In the rows, zero is written as 128.
Each path below is one point turned by a fixed rotation once a step. After each direction that follows a path, write how fast that rotation turns it, in degrees a step (0 if it stays still).
Each turn is a multiple of 5 degrees from 10 to 175, or 0.
Each row of a path follows its step; steps can be skipped.
Path 1:
step 3: [115 129 134 125 118 127 123 120 130 122 123 136 138 140 129 126 125 137
 125 127 127 124 129 137 126 120 141 124 122 121 115 123 123 126 133 115
 127 135 130 122 134 125 131 116 132 132 131 123 129 132 122 141 123 132
 126 118 144 131 118 135 126 123 144 130 129]
step 6: [127 135 132 120 124 134 136 122 120 124 128 126 130 122 122 112 116 123
 125 114 118 126 132 124 127 119 134 118 124 125 120 141 124 133 134 126
 131 124 135 130 124 115 123 138 144 133 130 131 128 131 116 125 137 118
 132 127 140 123 132 132 121 132 131 133 124]
step 8: [126 119 124 125 115 119 137 129 122 128 129 124 133 121 126 128 133 133
 133 130 111 125 141 137 137 130 120 123 130 136 124 127 138 142 146 135
 131 130 121 120 133 114 117 128 118 133 128 128 130 128 133 135 138 129
 113 129 131 125 129 123 129 124 127 128 126]
step 18: [126 121 133 119 121 121 112 123 109 118 124 122 127 127 120 125 115 133
 124 131 130 130 118 129 121 130 123 130 110 123 114 133 119 133 133 127
 124 128 126 122 121 120 125 138 121 125 130 126 133 126 122 127 138 128
 131 141 131 132 137 127 129 123 133 120 123]
step 21: [131 127 142 134 141 121 129 122 124 125 122 135 129 142 122 138 118 127
 114 123 140 127 123 134 123 123 126 127 133 120 132 125 126 134 132 127
 133 110 126 130 128 117 127 125 128 128 128 129 130 139 124 138 138 128
 129 130 138 132 135 111 123 133 129 132 121]
step 25: [128 119 121 128 136 133 134 128 126 124 137 121 128 127 117 128 119 143
 129 117 135 122 129 137 139 123 119 136 129 141 124 139 127 128 134 123
 132 131 132 124 134 128 114 138 127 140 128 122 137 130 121 139 122 126
 127 120 131 126 142 133 132 123 130 132 140]
step 27: [116 129 118 128 125 126 128 143 118 127 138 127 127 135 125 135 116 129
 125 109 126 126 139 131 119 132 134 125 125 131 134 128 119 140 130 130
 127 125 123 120 131 121 127 136 120 133 139 129 113 127 123 122 128 127
 130 141 129 139 125 126 127 122 129 115 131]
Directions:
[129 126 126 128 127 129 127 129 128 131 128 127 129 128 128 127 129 128
 127 128 130 126 129 130 127 127 124 127 129 127 128 129 126 125 127 126
 130 129 127 130 127 128 128 131 129 128 131 128 128 130 131 128 131 126
 128 131 129 130 130 132 128 128 127 127 127]	155
[130 127 127 124 130 127 126 128 128 128 126 126 127 129 129 128 129 129
 125 128 128 128 128 125 127 129 126 126 124 126 129 127 130 127 129 126
 129 127 128 129 127 127 125 124 126 130 126 130 127 129 129 131 126 126
 127 130 125 129 128 127 130 130 129 127 126]	135
[130 128 127 126 127 127 128 129 129 128 129 128 127 129 128 130 127 131
 128 129 130 127 126 127 125 127 130 129 126 128 125 130 130 127 130 127
 125 133 129 130 128 127 131 125 128 128 129 127 125 127 130 126 127 128
 130 131 128 128 127 128 124 127 128 130 129]	25
Path 2:
step 3: [128 126 134 133 116 118 125 139 137 132 132 121 119 131 128 123 128 127
 137 126 133 127 133 117 136 130 126 127 119 127 125 122 128 129 127 118
 132 132 125 136 122 122 129 122 134 133 142 124 142 139 135 137 123 129
 120 131 122 127 126 130 120 119 138 122 124]
step 5: [126 128 137 138 129 125 132 123 128 123 118 130 125 136 128 123 121 126
 127 134 126 130 132 131 126 126 122 144 131 132 125 128 133 131 132 128
 121 125 138 130 127 141 128 129 137 126 135 133 130 117 148 122 126 118
 122 132 133 133 126 145 127 130 131 118 128]
step 6: [131 128 123 136 122 131 126 126 125 131 129 120 145 122 129 138 121 133
 126 126 137 127 127 126 130 127 132 133 127 136 140 130 140 130 134 137
 124 124 135 122 118 113 130 133 129 132 119 119 141 120 124 131 131 137
 134 123 126 130 126 128 125 131 129 136 117]
step 11: [127 116 135 127 123 121 134 138 117 128 126 125 118 123 139 138 123 128
 131 120 142 130 131 124 134 115 129 131 137 136 118 128 130 127 128 124
 123 142 129 137 121 118 126 130 130 130 135 132 123 118 129 120 131 125
 128 128 123 121 127 128 134 133 126 132 133]
step 17: [133 126 124 125 133 127 125 133 116 132 127 133 134 136 127 124 125 127
 120 130 136 131 127 143 134 128 124 122 135 126 122 121 128 134 119 122
 125 127 115 119 128 135 124 117 124 124 136 129 136 122 124 113 133 129
 127 117 134 126 123 126 136 124 116 140 126]
step 19: [132 129 126 119 135 120 137 137 123 135 125 129 129 133 129 139 125 137
 131 128 136 124 127 124 136 136 128 125 125 128 126 120 119 131 143 124
 132 131 124 122 122 120 134 128 130 130 134 128 137 136 122 128 125 137
 132 130 123 136 114 118 125 144 134 123 125]
step 23: [127 135 124 133 129 114 127 132 127 117 137 133 134 138 125 133 117 134
 124 120 130 127 136 133 119 129 136 135 126 133 125 126 130 123 120 136
 119 117 129 114 124 124 126 138 123 133 118 120 128 126 137 120 134 129
 133 122 126 132 125 142 125 122 129 128 125]
Directions:
[126 129 129 127 130 124 130 131 130 127 129 126 126 128 130 128 130 129
 127 128 128 129 127 130 130 127 127 127 128 127 128 128 127 130 128 129
 129 128 127 126 127 129 125 126 129 126 130 129 129 126 125 132 130 126
 129 124 125 126 130 128 130 129 128 126 129]	45
[130 129 126 126 126 131 127 132 126 127 126 127 128 129 128 128 129 126
 127 129 128 128 130 130 127 127 128 131 130 128 128 130 130 129 129 128
 129 129 129 127 129 126 125 129 128 128 127 131 130 124 129 128 128 127
 125 128 124 129 128 131 129 128 126 130 129]	65
[127 128 127 127 127 125 131 127 129 127 127 129 130 128 129 131 129 126
 130 130 127 130 129 128 129 128 129 131 127 126 128 127 130 128 127 129
 128 128 130 128 125 128 130 131 129 130 129 127 128 127 128 130 127 129
 127 125 129 131 128 133 129 126 131 129 126]	20
[128 124 128 129 128 127 128 127 128 128 129 130 128 127 130 128 126 127
 126 131 131 128 129 128 127 129 130 130 128 131 129 128 129 129 125 130
 127 126 129 127 127 129 124 129 130 127 130 125 127 126 128 128 129 130
 127 130 130 126 128 126 132 129 126 128 127]	65
[129 128 132 126 129 126 130 125 126 127 128 126 130 126 128 127 128 130
 128 129 126 130 126 129 129 125 128 131 129 129 128 129 130 130 127 126
 128 129 128 130 127 127 124 128 129 126 126 129 127 130 129 126 127 124
 127 127 129 126 127 128 126 127 127 128 125]	115
Path 3:
step 1: [121 127 126 135 120 122 122 120 131 135 125 124 135 128 131 132 128 133
 137 122 123 129 124 139 130 129 133 131 135 122 127 139 138 128 120 139
 124 125 118 130 127 132 128 126 129 141 127 138 128 128 128 127 119 130
 124 139 140 129 132 127 140 127 132 128 121]
step 2: [132 125 133 129 136 141 130 131 131 124 126 124 134 139 130 126 119 129
 128 116 127 133 142 132 131 124 132 130 123 131 124 132 123 136 121 134
 127 135 129 135 128 133 135 130 120 123 132 138 121 144 124 135 134 133
 128 123 124 124 121 122 124 127 118 131 133]
step 3: [125 127 129 128 119 141 138 133 124 134 124 122 117 135 131 127 123 126
 127 129 137 127 128 137 125 123 124 131 119 128 126 118 137 138 131 124
 130 114 135 126 130 126 124 135 140 138 131 130 126 121 133 129 124 134
 137 121 127 133 128 128 128 136 134 119 129]
step 8: [132 130 129 130 129 129 115 138 133 125 117 119 125 117 124 130 129 139
 131 115 134 121 124 126 131 121 128 130 127 117 125 133 119 130 126 131
 123 135 132 131 128 141 126 137 125 131 130 129 124 133 137 131 125 137
 134 127 130 132 128 141 133 124 129 119 129]
step 9: [130 126 132 118 121 131 131 123 130 134 126 126 126 133 137 124 127 126
 129 129 121 127 128 137 128 131 128 125 121 128 129 135 130 128 123 129
 115 133 130 124 125 130 143 130 125 141 135 138 136 127 116 143 119 128
 129 126 125 131 129 126 125 138 131 132 113]
step 19: [129 123 122 133 127 123 114 123 135 127 124 127 128 128 120 132 124 148
 124 124 130 129 126 132 126 114 116 133 125 124 129 133 130 134 130 129
 131 134 122 136 134 132 122 141 135 138 134 131 121 137 119 126 128 133
 127 134 126 130 135 127 130 130 129 124 127]
step 20: [134 136 126 128 130 129 123 131 126 127 118 128 114 134 133 124 129 122
 127 124 118 129 131 136 135 127 138 131 119 136 128 128 133 124 135 133
 124 133 129 130 129 136 137 123 122 129 123 133 128 131 121 138 128 132
 139 121 124 139 122 116 129 130 123 121 117]
Directions:
[130 128 129 126 129 126 125 127 127 127 126 132 131 127 128 127 128 132
 129 124 127 130 129 127 127 127 131 128 127 125 127 130 128 129 128 128
 128 128 129 129 124 130 127 128 131 129 128 129 129 126 126 126 128 125
 128 129 128 127 127 129 128 131 127 127 126]	100
[129 125 128 129 127 128 125 130 128 128 125 126 126 129 124 129 130 130
 127 127 128 129 126 128 129 126 131 127 130 128 131 128 128 124 128 128
 127 127 128 126 132 128 125 127 126 127 128 128 127 127 128 130 126 128
 127 131 127 129 130 128 127 131 128 128 126]	95
[126 128 128 131 125 126 126 128 125 130 126 127 132 126 130 125 128 127
 128 128 128 128 126 127 130 128 128 128 127 131 125 130 131 127 126 128
 131 128 127 126 129 129 130 126 127 125 126 128 125 126 127 126 129 128
 127 126 130 129 129 127 126 127 127 130 127]	70
[128 132 128 128 128 127 127 130 129 128 127 127 128 127 129 129 127 128
 130 126 127 124 126 130 131 128 129 130 128 128 130 126 130 130 128 129
 128 126 129 129 132 130 128 127 129 129 126 128 128 126 130 126 129 126
 130 129 129 126 127 127 132 127 129 126 128]	155
Path 4:
step 2: [130 136 122 120 133 119 134 118 131 125 136 128 126 136 126 128 133 131
 119 132 126 133 126 131 133 118 141 127 124 127 123 123 126 128 128 121
 136 115 131 129 125 120 130 117 119 131 118 137 118 133 118 131 124 126
 142 134 123 138 129 133 144 132 128 129 137]
step 10: [122 134 123 133 117 122 120 113 124 132 133 128 131 132 125 136 130 126
 136 128 129 129 131 131 141 133 129 131 133 119 125 141 125 131 139 129
 131 117 117 124 109 125 125 125 126 121 120 144 131 133 122 134 125 126
 130 126 134 125 132 131 125 128 120 126 138]
step 17: [132 124 131 130 135 131 122 137 125 130 121 138 136 126 138 130 131 116
 118 136 128 132 122 139 132 124 128 127 130 113 132 124 128 130 122 125
 132 142 132 129 128 125 129 120 119 139 128 128 130 129 128 127 134 115
 115 136 137 133 131 129 125 131 139 141 121]
step 21: [133 139 139 138 123 130 125 131 139 135 132 134 123 123 128 125 122 128
 120 121 118 123 129 122 132 123 133 127 127 126 135 140 128 129 136 127
 130 126 130 124 124 134 127 139 127 139 120 118 123 145 135 136 127 126
 121 122 146 135 126 132 132 131 123 132 125]
step 22: [123 128 131 121 133 134 129 134 135 130 126 132 130 140 133 120 123 117
 126 133 130 129 124 139 129 144 125 121 138 129 121 128 126 134 118 127
 146 126 128 128 126 130 118 124 132 126 124 133 139 132 131 129 129 122
 126 127 142 130 138 116 127 138 137 121 131]
step 24: [136 117 123 120 126 122 124 122 125 123 124 125 126 115 117 140 128 126
 140 123 121 128 112 130 129 129 127 129 128 133 123 134 139 118 136 114
 127 127 121 126 135 127 120 132 126 127 132 126 129 126 129 120 120 124
 141 128 128 141 125 134 139 125 125 122 125]
step 27: [111 131 125 114 135 115 123 118 132 130 131 140 133 139 123 119 134 124
 127 132 135 130 126 132 136 127 123 132 133 138 129 128 129 141 138 126
 136 122 137 121 132 131 124 132 126 127 132 133 132 127 127 135 131 125
 130 127 124 122 139 137 131 131 136 125 139]
Directions:
[126 130 128 130 126 129 130 128 127 126 131 132 129 128 128 128 129 126
 129 130 128 127 129 127 129 130 128 128 127 128 131 130 125 130 128 126
 128 127 125 129 126 129 127 131 130 127 129 125 131 127 128 130 130 129
 125 128 130 128 128 131 128 130 130 127 129]	65
[129 128 127 128 126 127 127 131 125 127 128 131 128 128 126 128 127 130
 129 130 129 127 128 128 129 126 126 128 127 124 132 128 130 128 126 127
 128 130 129 127 132 129 126 128 130 128 129 126 128 127 129 128 127 127
 131 125 130 128 128 129 129 126 125 130 126]	90
[125 126 126 125 126 128 127 126 128 127 131 127 128 131 131 128 130 128
 126 127 127 131 128 128 129 127 126 127 127 127 130 128 129 128 126 130
 129 126 127 128 126 129 124 126 126 130 129 129 130 129 131 128 126 128
 128 127 130 125 129 125 127 128 128 128 128]	85
[127 131 129 129 128 126 126 126 126 131 129 131 128 127 128 127 130 126
 127 129 129 128 129 129 126 125 129 128 130 129 129 126 129 128 130 126
 129 127 126 129 130 128 131 124 128 128 127 129 130 129 130 128 127 132
 129 129 127 127 129 129 125 126 126 130 130]	45
